One turn moves every row onto another: examples first, then more rows asked:
z451: [-0.82  1.21 -0.03 -0.61 -0.36 -1.95 -0.61  0.66  1.38  1.26  0.06  0.22
  1.92  1.26 -2.54]
z422: [-1.34  0.40  0.98 -0.18  0.09  0.49  1.70  0.43  2.99 -0.79  0.33  0.17
  0.74  1.97 -1.44]
z738: [ 1.54 -1.38 -1.24  0.06  1.08 -1.74  1.43 -0.99  2.70  0.59 -0.95  1.64
 -1.69  0.87 -2.61]
z274: [ 0.78  1.14 -2.30  0.70  0.77 -2.23  0.25 -0.08  1.50  0.16 -2.43  1.67
  0.31  1.60 -1.59]
z411: [ 0.36  0.32 -0.33 -0.77  0.29 -1.45  3.14 -1.05  2.99  1.09 -2.13  2.28
  0.35  0.62 -2.03]
z207: [ 0.15 -1.35  0.94 -0.64  0.90 -1.44  0.20 -0.63  2.31  1.28 -0.17  1.46
  2.42  0.19 -2.90]
z169: [-0.86  2.11  0.84 -0.88  0.04 -0.19  1.47  0.50  2.61  0.58 -0.49 -0.52
  1.82  1.03 -2.39]
z58: [ 0.84 -0.81  0.24  0.82  2.26 -3.05 -0.90  0.10  1.07  0.72 -2.16  0.81
 -0.07  0.35 -2.12]
z663: [ 1.85  0.21 -1.18 -0.12  0.59 -1.38  1.51  0.50  2.46  0.17 -3.15  0.93
  0.62  0.81 -3.18]
z892: [ 1.27  0.59  0.27 -0.72  1.58 -1.76  0.27  0.72  1.17  0.82  1.64  0.13
  0.27  0.46 -3.03]
z104: [-1.00 -0.89  0.40  0.10  0.73 -1.93  2.67 -0.23  4.09 -0.38 -2.21  0.33
  0.07  2.29 -1.57]
z722: [-0.41 -1.64 -0.02 -0.14  0.17 -1.43  1.70 -1.27  2.93  0.48 -2.81 -0.72
  1.14  0.70 -0.63]
z112: [ 1.13 -1.21  0.24 -0.17 -0.02 -0.19  2.36 -0.43  2.73  0.04 -1.26  1.16
  1.33 -0.62 -1.94]
z24: [ 0.09 -0.41  0.02 -0.17 -1.17  0.03  0.48  0.13  3.61  0.58  0.23 -0.43
  1.05  1.88 -0.40]
z837: [-0.17 -1.36 -0.71  0.65  1.08 -1.20  1.39 -0.08  3.02 -0.67 -2.27  2.12
 -1.36  1.50 -1.43]
z632: [ 0.68  2.02 -0.31 -1.19  0.31 -2.30  1.74  0.66  3.21 -0.49 -1.88 -0.03
 -0.87  2.30 -0.96]
z908: [-1.82  0.27 -1.31  0.73  1.67 -2.30  1.30  0.52  1.73  0.06 -1.20 -0.65
 -1.49  1.60 -0.76]
z923: [ 0.52  0.29 -0.19 -0.35 -0.68 -0.60  1.18  0.25  3.93  0.33  0.77 -0.50
  1.06  1.78 -0.23]
z446: [ 0.23  0.46 -0.69 -0.17  2.01 -2.06 -0.92  1.75  1.96 -1.39  0.07  0.65
 -0.34  1.06 -0.98]
z851: [-0.83 -0.80  0.52  0.47  0.62  0.64  1.26  0.21  0.78  0.74 -0.41 -0.29
  1.15 -0.21 -1.01]
z626: [ 0.22  1.04 -1.07 -0.90  1.26 -1.93  0.21  1.27  1.05  1.17  1.26 -0.59
  1.24  1.39 -0.99]
z777: [-1.44 -1.12  0.13  1.22  2.29 -0.85 -0.01 -0.67  2.06  0.53  0.51  0.87
 -0.20 -0.23 -1.22]
z240: [ 1.58  1.47 -1.41 -0.58  2.33 -1.36  0.39  1.67  1.73  0.24 -1.73  0.17
 -0.99  1.12 -1.51]
z870: [ 0.19  1.71 -0.24 -0.56  2.59 -2.32 -0.47 -0.86  1.83  0.22  0.41  1.47
 -0.54  0.27 -2.16]
z887: [-1.29 -0.85  1.29 -0.28  1.21 -0.88  0.09  1.37  1.84  0.21  0.01 -1.47
  0.55  1.19 -2.59]
z882: [-1.18  0.64  0.24 -0.53  2.16 -0.61  0.88  2.12  0.68  0.09 -0.51 -0.01
 -0.42  0.75 -1.34]
z865: [-0.32 -0.28 -1.71 -0.86 -0.12 -0.48  2.39 -0.28  3.22  0.57 -1.46 -0.31
  0.85  1.52  0.13]
z741: [-1.77  0.82 -0.35 -1.22  0.07 -1.69 -0.47  0.74  1.54  0.84  0.56  0.33
  1.80  1.11 -2.31]
z979: [ 0.33  1.83  0.42  0.12  1.77 -2.71 -0.68  0.46  1.94  0.93 -1.86  1.51
 -0.02  0.62 -3.01]
z981: [ 0.60 -0.91 -1.10  0.83  2.18 -2.38  0.53 -1.95  1.91  1.01 -2.03  0.06
 -1.03  1.54 -1.54]
z581: [ 0.16  0.72  0.24 -0.97  2.10 -2.50 -0.36 -0.60  1.81  0.48  0.51  2.17
 -0.83  0.23 -2.50]
z648: [ 0.07 -1.30  0.94 -0.01  0.35 -2.31  2.50 -0.12  4.31  0.17 -2.16  0.50
 -0.02  1.81 -1.23]
z413: [ 0.47 -0.73  1.02 -0.43  0.41  0.25  1.95 -1.13  2.75  1.96 -0.33 -0.92
  0.56  0.36 -1.43]
z723: [ 0.86 -0.40 -0.90  1.02  2.06 -2.87  1.24 -1.58  1.84  0.87 -1.96  0.27
 -0.96  1.93 -2.35]
z786: [ 2.35  0.50 -0.29 -1.19 -0.62 -1.20  0.85 -0.42  2.81  0.92 -1.09  0.53
  1.43  2.23 -2.69]

z422 turns into z979
z786 turns into z777
Now these:
z663 turns into z851
z887 turns into z274
z865 turns into z892
z870 turns into z648
z981 turns into z923

One turn moves every row onto another: examples first, then more rows asked:
z543: [ 0.19  2.13  0.75  0.76  0.17  1.30  1.90 -2.59 -1.99  1.25 -0.33 -0.14
 -4.04  0.58  0.73  1.17 -0.76 -0.28 -1.66  0.00 -1.11  1.12 -0.74 -0.09
 -0.01  0.05 -0.78 -2.05 -1.15 -0.02 -0.12  1.07  0.64 -0.97  1.69  0.24
  0.05 -1.41 -0.71 -0.27  1.95  0.94]
z39: [-0.43  0.67  2.18 -0.21  0.53 -0.92  0.96 -1.71 -0.99  0.54  0.05 -0.84
 -2.84 -0.34 -1.44  0.02 -0.80  0.36 -0.60 -0.46 -1.87  1.12 -0.45 -0.90
  0.27  0.15  0.35 -3.00 -2.29 -0.67  0.47 -1.01 -0.56 -0.56 -0.20 -0.21
  1.19 -2.08 -0.95 -0.25  2.77  0.06]
z309: [-0.13 -0.01 -0.03  0.82  1.02 -0.66 -0.89 -1.70  1.85 -2.23  0.49  0.94
 -2.53  0.71 -0.62  1.19  1.77  0.08 -2.21  1.81 -1.69 -1.07  2.86 -0.07
  1.49 -1.20 -0.67 -0.43 -0.88 -1.89 -1.75  0.61  1.17 -0.85  2.11 -2.03
  1.05  0.33 -0.03 -0.38 -0.19  0.28]
z766: [ 0.31  0.65  2.35  0.08  0.36  0.82  0.85 -1.78 -1.43  1.87  0.08  0.21
 -2.71  0.56  0.07  0.26 -1.06  0.03 -0.58 -0.09 -1.49  1.04 -1.53 -0.20
  0.07 -0.50 -1.26 -2.96 -0.83 -0.38  0.14 -0.93 -0.13 -1.03  0.82  0.01
  0.97 -1.67 -0.97 -0.37  1.76  0.93]
z136: [-0.71  2.22  0.84  1.11  0.55  0.39  2.33 -1.90 -2.79  0.66 -0.32 -0.77
 -3.90  0.03  0.49  1.40 -0.23 -0.08 -1.32  0.48 -1.75  0.79  0.05 -0.67
  0.42 -0.13  0.16 -1.69 -2.68  0.04 -0.10  1.10  0.33 -0.51  0.96  0.21
  0.41 -2.33 -0.96 -0.33  3.14 -0.11]
z180: [-0.56  1.50  1.54  0.00  0.63 -1.14  1.59 -2.29 -0.85 -0.15  0.25 -1.29
 -3.43 -0.45 -1.16  0.82 -0.54 -0.01 -1.05 -0.88 -2.13  1.58  0.46 -1.11
  0.44  0.67  0.91 -2.87 -2.04 -0.21  0.15 -0.04 -0.74 -0.47  0.17 -0.51
  0.65 -1.65 -0.79 -0.10  2.80  0.10]
z298: [ 0.80  0.50 -1.22  1.86  0.00 -1.42 -0.07 -1.07 -0.76 -1.28  1.78 -0.75
  0.67  2.08 -1.43  0.52  1.25 -0.18 -2.08  1.23  0.56 -0.18  1.23  0.53
 -0.95 -0.38  0.40 -0.84 -1.80  0.12 -1.18  0.32  0.80 -0.29  1.69 -3.50
 -0.08 -0.16 -0.69 -0.92 -0.95 -1.38]
z940: [-0.58  1.36  1.47  0.91  0.43  0.63  1.68 -1.32 -2.94  1.35 -0.49 -0.31
 -3.35  0.23  0.24  0.63 -0.44  0.29 -0.80  0.90 -1.52  0.31 -0.86 -0.42
  0.25 -0.63 -0.33 -1.79 -2.91 -0.39  0.18  0.16  0.49 -0.60  0.62  0.50
  0.97 -2.77 -1.09 -0.50  3.05 -0.12]
z478: [ 0.42  0.68 -0.80  2.60  0.07 -0.61  0.21 -0.96 -1.33 -1.32  1.48 -0.51
  0.65  2.56 -0.80  0.81  1.50  0.34 -1.41  2.24  0.64 -0.30  1.16  0.65
 -0.86 -0.88 -0.13 -0.61 -1.79  0.19 -1.16  0.19  1.19 -0.05  1.87 -2.89
  0.04 -0.33 -0.94 -0.90 -1.17 -1.18]
z871: [ 0.35  0.17 -0.31  2.49  0.26 -0.64 -0.31 -0.56 -1.27 -1.09  1.61 -0.41
  0.99  2.67 -0.82  0.55  1.29  0.51 -1.33  2.16  0.53 -0.25  0.88  0.44
 -0.73 -1.16 -0.25 -0.77 -1.82  0.33 -1.33 -0.12  1.02 -0.15  1.79 -3.02
  0.31 -0.48 -0.97 -0.80 -1.03 -1.27]
z598: [ 1.49 -0.90 -0.43  0.40  0.29 -1.06  2.21 -0.56 -0.67 -0.86  0.97  1.01
 -1.32  1.76 -0.73 -0.08  0.26  0.55 -1.63  0.80 -2.21 -2.28  1.73  2.52
  1.11 -0.47  2.07  0.42 -3.18  0.59 -1.52 -0.10  0.94 -0.20  1.61 -0.01
 -2.00 -0.27 -0.46 -1.45  1.83 -0.48]
z848: [ 0.19  1.46  1.58  0.74  0.24  1.53  1.48 -2.03 -2.11  1.81 -0.39  0.29
 -3.31  0.75  0.69  0.67 -0.88  0.03 -1.02  0.46 -1.07  0.80 -1.44  0.05
 -0.01 -0.54 -1.24 -2.33 -1.13 -0.26  0.12 -0.01  0.47 -0.94  1.23  0.43
  0.55 -1.76 -1.01 -0.47  1.86  1.00]
z314: [ 0.48  0.55  2.26 -0.56  0.44 -0.07  0.76 -2.12 -0.69  1.28  0.64 -0.38
 -2.84  0.23 -0.51  0.28 -1.08 -0.29 -0.74 -1.09 -1.94  1.60 -0.97 -0.49
  0.13  0.13 -0.78 -3.27 -0.67 -0.19  0.00 -0.68 -0.59 -1.05  0.88 -0.53
  1.01 -1.21 -0.70 -0.11  1.76  0.81]
z287: [ 1.26 -0.97 -0.10  0.46  0.74 -1.33  1.82 -0.18 -0.50 -0.93  1.30  0.97
 -1.09  1.81 -0.42  0.10  0.03  0.35 -2.02  0.33 -2.50 -1.94  1.87  2.02
  1.58 -0.48  2.21  0.04 -2.89  1.17 -2.10 -0.01  0.34 -0.28  1.54 -0.66
 -2.09 -0.09 -0.41 -1.33  2.31 -0.56]
z597: [ 0.76 -1.17  0.75  0.68  1.02 -1.32  1.41 -0.01 -0.04 -1.34  1.34  0.92
 -0.80  2.08 -0.35  0.13 -0.11  1.02 -1.72  0.44 -2.57 -1.44  2.00  1.63
  1.95 -0.69  2.20 -0.44 -2.54  1.48 -2.40 -0.54  0.08 -0.16  1.35 -0.75
 -1.96  0.08 -0.49 -1.05  2.26 -0.28]
z185: [ 0.78 -1.18  0.99  0.93  0.48 -0.67  1.67 -0.61  0.10 -1.69  0.54  1.03
 -1.07  2.35 -0.92 -0.24  0.11  1.89 -0.65  1.46 -2.06 -1.71  1.83  2.23
  1.40 -0.79  1.83 -0.26 -2.72  0.59 -1.47 -1.22  0.94  0.18  1.26  0.46
 -1.70 -0.02 -0.74 -1.06  1.31  0.19]
z721: [ 0.43 -0.50 -0.03  0.17  0.71 -1.01 -0.91 -1.65  1.94 -1.64  0.55  1.11
 -2.07  0.27 -1.26  0.67  1.79 -0.22 -1.75  1.72 -1.74 -1.62  2.39  0.33
  1.08 -1.21 -0.79 -0.48 -0.99 -2.56 -1.11 -0.14  1.03 -0.90  1.69 -1.95
  1.34  0.12 -0.14 -0.75 -0.50  0.15]
z778: [ 0.47  1.20  1.41 -0.52  0.34 -0.29  1.21 -2.71 -0.63  0.68  0.68 -0.87
 -3.55  0.09 -0.50  0.77 -0.97 -0.66 -1.43 -1.55 -1.99  1.91 -0.26 -0.61
  0.14  0.73 -0.32 -3.05 -0.70  0.09 -0.16  0.47 -0.41 -1.12  1.35 -0.68
  0.53 -0.91 -0.43  0.05  1.84  0.75]
z876: [-0.06  0.02 -0.49  1.25  1.23  0.03 -1.15 -0.50  0.51 -0.63  0.27  1.96
 -1.98  0.71  0.59  1.12  1.36 -0.45 -3.23  2.19 -1.22 -2.03  1.75  0.03
  1.67 -2.00 -1.05  0.00 -1.26 -1.60 -2.21  0.92  1.17 -1.24  1.98 -2.32
  0.82 -0.44 -0.12 -0.92  0.85 -0.09]
z475: [ 0.79 -0.72 -0.30  0.05  0.69 -0.88 -1.05 -1.01  1.31 -0.52  0.58  1.68
 -1.64  0.16 -0.96  0.41  1.59 -0.71 -2.03  1.88 -1.52 -2.30  1.65  0.61
  0.97 -1.57 -1.07 -0.26 -1.24 -2.78 -0.99 -0.39  0.93 -1.07  1.46 -2.05
  1.37 -0.38 -0.23 -1.29 -0.14 -0.07]
z141: [ 0.34  1.99  0.68  0.17  0.26  0.41  1.86 -2.93 -1.27  0.67  0.20 -0.73
 -4.18  0.29  0.18  1.20 -0.76 -0.62 -1.88 -1.03 -1.60  1.65 -0.15 -0.39
  0.06  0.68 -0.33 -2.42 -0.98  0.14 -0.25  1.30  0.22 -1.06  1.79 -0.32
  0.07 -1.00 -0.44 -0.03  1.92  0.79]
z969: [ 1.25 -0.98  0.13  0.65  0.15 -0.75  2.16 -0.71 -0.40 -1.24  0.56  1.04
 -1.31  2.07 -1.00 -0.19  0.28  1.30 -0.92  1.34 -2.00 -2.20  1.65  2.64
  1.06 -0.61  1.86  0.25 -3.08  0.32 -1.18 -0.74  1.20  0.05  1.45  0.56
 -1.82 -0.21 -0.64 -1.33  1.36 -0.12]
z517: [ 0.52 -1.27  1.30  0.95  0.89 -1.02  1.32 -0.26  0.31 -1.73  0.95  0.96
 -0.81  2.36 -0.63 -0.06 -0.05  1.72 -1.04  0.98 -2.33 -1.33  1.97  1.76
  1.81 -0.82  1.98 -0.61 -2.43  1.20 -2.10 -1.14  0.35  0.09  1.19 -0.19
 -1.77  0.12 -0.69 -0.93  1.81  0.07]
z576: [-0.41  0.59  2.13  0.25  0.44 -0.04  1.01 -1.21 -2.00  1.32 -0.28 -0.34
 -2.79  0.04 -0.76 -0.05 -0.76  0.56 -0.42  0.40 -1.56  0.49 -1.08 -0.52
  0.18 -0.51 -0.24 -2.43 -2.74 -0.74  0.48 -0.93  0.02 -0.61  0.04  0.28
  1.32 -2.72 -1.09 -0.46  2.89 -0.04]
z115: [ 0.49 -0.15 -0.29  2.13  0.28 -1.10 -0.69 -0.40 -1.02 -0.98  1.85 -0.46
  1.14  2.51 -1.08  0.29  1.05  0.35 -1.61  1.61  0.45 -0.18  0.75  0.35
 -0.69 -1.05 -0.14 -1.01 -1.85  0.37 -1.47 -0.22  0.77 -0.31  1.62 -3.41
  0.43 -0.44 -0.85 -0.80 -0.81 -1.37]
z217: [ 0.74  0.04 -0.75  1.80  0.22 -1.47 -0.53 -0.64 -0.78 -1.07  1.93 -0.63
  0.99  2.21 -1.44  0.27  1.03 -0.02 -1.99  1.14  0.47 -0.15  0.95  0.37
 -0.78 -0.63  0.20 -1.05 -1.81  0.25 -1.38  0.00  0.64 -0.38  1.61 -3.63
  0.22 -0.29 -0.71 -0.87 -0.77 -1.45]
z637: [ 0.55 -0.44 -0.54  0.60  0.94 -0.32 -1.18 -0.41  0.56 -0.04  0.41  2.13
 -1.59  0.37 -0.06  0.66  1.40 -0.80 -2.77  2.13 -1.29 -2.53  1.36  0.47
  1.29 -1.97 -1.18 -0.05 -1.37 -2.32 -1.57  0.13  0.96 -1.26  1.58 -2.27
  1.15 -0.66 -0.24 -1.37  0.56 -0.24]
z731: [-0.70  2.26  0.89  0.63  0.68 -0.50  2.31 -2.43 -1.74 -0.08  0.05 -1.21
 -3.98 -0.26 -0.19  1.48 -0.23 -0.22 -1.47 -0.37 -2.06  1.39  0.70 -1.02
  0.52  0.55  0.82 -2.26 -2.25  0.12 -0.10  1.02 -0.24 -0.44  0.78 -0.35
  0.28 -1.77 -0.77 -0.12  2.99 -0.02]
z22: [-0.35  0.22 -0.26  1.35  1.27 -0.11 -1.02 -1.10  1.15 -1.74  0.34  1.34
 -2.46  0.89  0.30  1.40  1.52 -0.03 -2.95  2.02 -1.43 -1.30  2.51 -0.27
  1.76 -1.61 -0.78 -0.17 -1.03 -1.39 -2.33  1.14  1.22 -1.05  2.27 -2.27
  0.78  0.04 -0.05 -0.46  0.46  0.18]
z163: [ 0.63  0.89 -1.29  2.31  0.00 -1.01  0.33 -1.24 -1.05 -1.42  1.56 -0.67
  0.47  2.26 -1.17  0.83  1.47  0.01 -1.81  1.75  0.63 -0.27  1.39  0.69
 -0.96 -0.53  0.22 -0.63 -1.83  0.06 -1.07  0.39  1.07 -0.10  1.82 -3.10
 -0.16 -0.17 -0.77 -0.96 -1.14 -1.27]

z185 turns into z517
z543 turns into z848
z309 turns into z22
Now these:
z478 turns into z871
z940 turns into z576

One turn moves every row onto another: examples first, then more rows asked:
z885: [-0.63  0.58 -1.33  0.56 -0.15 -0.90 -0.70 -0.64  2.53  0.07  0.86 -0.29
  1.46  0.69 -0.60 -1.68 -1.28]
z584: [-0.91 -0.03  1.52  0.83  0.55  1.23  0.66  1.41  1.17 -0.18 -0.91 -0.15
  1.41  0.17 -1.29 -0.05  1.20]
z943: [-0.35 -1.50 -2.47 -0.96 -0.02  0.57 -0.12  1.15 -1.53 -0.16  0.30  0.58
  0.06 -0.15 -0.21  0.01 -0.67]
z253: [-0.27  0.53 -1.45 -0.15 -0.66  0.74  0.67  1.48 -2.46  0.77 -0.15  0.12
  0.66 -1.03 -0.89  0.24 -1.02]
z52: [-0.25  0.08 -0.52  1.43  0.58 -0.24  0.40  0.56  2.30 -0.32 -2.21 -0.49
  1.08  0.20 -1.58  0.02 -0.81]
z780: [ 1.13  0.44 -0.56  0.04  0.95 -0.47  0.67 -0.75  2.84 -0.02 -1.94  0.18
  0.19 -0.58 -0.93  1.05 -0.22]
z219: [-0.39  0.08 -0.67 -0.40  0.05 -0.12  0.09 -1.65  2.55  1.40  0.79 -0.02
  2.97 -0.11  0.05 -0.50 -0.30]
z530: [-0.44  0.89 -0.37 -0.21 -0.09  0.04  1.30 -0.63  2.33  0.03 -2.51  0.17
  2.15 -0.53 -0.60  0.63 -1.07]
z358: [-1.19  1.40 -1.05 -0.43 -1.77 -0.38  2.03 -0.80 -0.06  0.78  0.44  0.96
 -1.84 -0.57  0.32  0.40 -0.67]
z888: [-1.39  1.19  0.05  1.02 -0.86  0.34 -0.25  0.42 -0.96  0.99  1.64 -1.58
 -0.16 -0.28  0.46  0.00  0.79]
z589: [-0.14  0.98  0.20 -0.36 -0.06  0.51  0.31  0.26  3.00 -1.16 -0.36  0.09
 -1.72 -0.42 -0.17  0.86  0.79]
z165: [-0.62 -1.74 -0.63 -0.45  0.48  0.14  1.62 -1.13 -0.74  1.00  0.58  2.13
 -0.13  0.29 -0.07 -0.20  1.15]
z23: [-1.87 -0.39 -1.04 -1.07 -1.54 -1.14  1.64  0.19 -0.27  0.43  0.81  0.42
 -0.55  0.87  0.88  0.40 -0.59]
z878: [-0.95  2.07  0.42 -0.10 -0.05  0.63  0.86 -1.49 -1.76  0.70  0.98  0.75
  0.72 -0.70  0.37 -1.08  0.63]
z21: [ 1.62  0.53 -1.08 -0.63  1.22 -0.98 -0.71 -0.87  1.72  0.63  0.88 -0.05
  1.76 -0.10 -0.52 -0.63 -0.66]
z192: [ 0.09  1.97  0.14 -1.87  0.03  1.26  0.78  0.48  0.71 -1.23 -1.52  0.83
  1.42 -1.03 -0.30  0.20 -0.54]
z426: [-0.66 -1.12 -0.56  1.29  0.10  1.24  1.32 -0.47 -0.50  1.85  0.58  1.04
 -1.00 -0.84 -0.99  0.28  1.43]
z566: [-0.15  1.14 -1.48  0.06 -0.06  1.56 -0.83 -1.20 -0.62  0.14  1.36  0.05
 -1.18 -1.68  0.53 -0.28  0.65]

z219 turns into z21
z566 turns into z888
Now these:
z165 turns into z943
z780 turns into z52
z253 turns into z358
z584 turns into z192

